Where one turn sends some rows of the set: a few examples, then the rows asked
nas: [ -9  -9  16  10 -21  -9  18  13  19   9   0 -34  16   7 -16   5  -1  -3
   6  25  35 -14  20  -4  -2  -6 -10 -33  27  -5   6  19  14 -11  10 -16
 -24  25  53  -5  13  -7   4]
Pim: [-45  13  29 -21  -1   8   2 -29   0  -5   9  24 -26 -16  -6  19  14 -25
  23  20  21  13  -2   2  -3   6 -13 -12 -14   4  -9  -4  22  -3  29  17
 -10  19   3 -35  20  -3 -15]
kez: [-12   7  -6   9 -28  -8  -2  10   9  14  15 -28  -6   1 -12  -7  32 -14
  11  -7   7 -19  10 -17   9 -13  10 -26  30 -36  30   8   1  -7  20 -17
  -6   4  20  24  -7   0  12]
kun: [-14  12   0 -28 -23 -23  -4  23  -7  11  39  -7  19  -5 -15  -6  33  11
  -2   0  -2  -3  -5  11  15  -6  30   8  38 -19  14  -5 -18  13  16   0
 -20  19   6   8   2  21  20]
mut: [-40   1   7 -12   7  13  -1  -2 -19   5  -4  19  -2 -16   2  23 -21 -33
 -23  -7  10 -19 -14   0   7  28  17   2  18  12   0 -21 -10  18  -1 -10
 -11  -2 -16 -21  45 -29   0]
nidis: [ -6  22   3 -11  -6 -32 -13  25  12   4  26   8  41   1   3   4  -5  21
 -25  -1  23   2 -24  -5   3  -8  13  20  26   8  21 -20   8  -2   7  -1
 -37  23  -3   1   9   4 -15]
subu: [-11 -16  20  18  20   9  29   9 -10  29  19 -32 -12  17 -18  10  -2 -12
 -38  -5   3  20  -8  -2   1   9  13   6  13  10  -5 -10  16 -11  39 -18
 -16  25  22  -8  -1   9  22]
Bak: [-42  22 -10 -38 -18  15  15   1 -20 -19   6  -2  13 -19 -15  19  25 -31
  -1 -16   4   8   9   1  -9  29   8   4  15  13 -12 -31  23   9  18  17
 -38 -23   1 -21  -4 -15  24]
ralid: [  9 -11  12   8   9 -25  31   0  11 -14  -4 -10  15  -1  -5 -20 -27  17
  10   3  22 -17  -3   1   6 -11  10 -25   0  28  -3   1  12  18  -2  -2
 -31  12  17 -12  20   0 -20]
Sal: [  1 -22   1 -11 -24   1   8  12   3  32  12  18  16   5   1  15   0  -3
  25   5  15  11   6 -18 -29 -12   4  -4   9  17  19 -12 -20  35  18 -13
 -10  42 -24  -4   4 -15  -2]
Boneb: [-49  -9  10   5   4   0   0 -12 -31   0 -20   1 -23 -25   1  43  27 -16
 -11  13  -2  13  -3   7   0  11 -10  -9   0 -27 -19  -5  27   1  10   1
 -29  16  24 -10  11 -26   7]
sosu: [-42   6   1 -49 -27   8  -3  -2 -12 -12   3   2  12 -20  -1   0   6 -27
 -12   6 -15   7  -2   6 -14  12  -2   6   3   3  -8 -19  13  14   1  22
 -19 -26   0 -34  -5 -28  20]
navo: [-40 -10   0   4   3   7  19 -14 -18  -3 -13  -7  -9 -11  -7  47  12 -29
   7   2  10  17   3   1  -3  24  -1 -23   4 -25 -32 -33  14  16  13  -3
 -41   5  21  -2  25 -32   3]
kef: [  2  -1  22  10  -4 -33  17  -6  11  -6  18 -16  18   1  -3 -14 -24  23
  -8   0  26 -12  -7  -4  -2  -4   7 -29   9  27   9 -10  25  -1   8  -1
 -25  28  25 -12  12   3 -28]
lag: [ -2 -13  12  13   2 -16  25  11   9  21  29  12   6  14  -4  14  21 -30
  -7 -16  12  47  -2  -1 -27 -13  -5 -27  17   1   3 -31   5  12  34  -4
 -35  21  16 -16  -9   2 -18]
Zuvag: [ 28 -35  -7 -18 -33  -1  26   2   1   9   6   6   6 -11  -8   8   5 -17
  -4   5  -6 -13  -2  -6  24  13   2 -12  30   5  28   0  10  23  -7  -1
 -40  10 -20  -7  12 -10  30]
kubor: [-30  11  13 -22 -14  13  22 -15  -8  -5   2  31  -7 -19 -10  28   1 -21
  37  -4  32   2  17  -4 -14  24   1  -5  -1  14  -4  -9  22  -5  29  20
  -7  15  -5 -41  11  -5 -26]
gekek: [-47  -7   2  -8  11  22  -2  14 -27   6 -12   8 -32 -25   6  19  -2 -34
  16 -22   5 -17   5   1 -18  19  35  11  13  -7   3  -3  -1  -4  38  -8
  -3   9  22 -20 -13  -9   3]
nomi: [ -8  13  -2 -31   3 -21   7  22 -17  20  25 -14  18  -3 -10   3  25  10
  -9 -11   3   7   0  15  19 -10  27  22  37 -15  -4   1 -22  -1  20   8
  -6   3   7   2  15  26  25]
lugig: [-10   9  -5   7  -5 -11   9   4   5  13   9 -20   4   0 -16   0  41 -31
   6 -18  12   1  12 -18  17 -28  18 -28  30 -27  14   5   1  -1  27 -10
   1 -15  18  27  -2   2  11]
vegoz: [-56 -14   4 -25   5   8 -14   1 -27   8 -12   4 -21 -39   6  15  -2 -27
   3  -8  -6 -17  -7  -6 -12   4  21   7   0 -13   8   9  17   4  25  13
  -8   1  15 -16 -33 -11  18]
Dun: [-57  -1  33  -9 -10   2 -15   5 -10   7  -3  22   0 -13   1  14  -5 -32
 -15   2   9  -9 -24  -9   1   8  -5  -6   1   7   6 -13   1  22   8  -1
  -4  -2 -17 -44  46 -24  -7]
logak: [-11  -7  14  15  -8  -4  18  19  12   5 -23 -14  23  12 -14   6  13 -10
  18  19  43  -4  35 -12  -7 -23  -1 -23  25   7   3  22  10   7  18 -24
 -14  13  44  -7  10 -18   3]
kaz: [  6   4 -15   1 -13   2  24  -6  -1   9   0 -28  -7 -20  -3  11  15 -17
 -25  -3  21  -6  -4 -11 -17  23  -4   5  23  25  31  19   7 -23  17   0
 -28   8   0 -18 -13  22  40]
mutem: [  2  23 -13  -3   5 -30   2  22   9  -1   7   6  36  -8   7   9 -12  18
 -14 -12  26  -6 -23 -10   3 -10  -2  29  20  10   8  -7  12  -4  11   9
 -43  -1 -12  -8  15  14  -8]

Sal -> kaz
kez -> kef
Where do these go?
navo -> mut
Dun -> vegoz
nomi -> logak

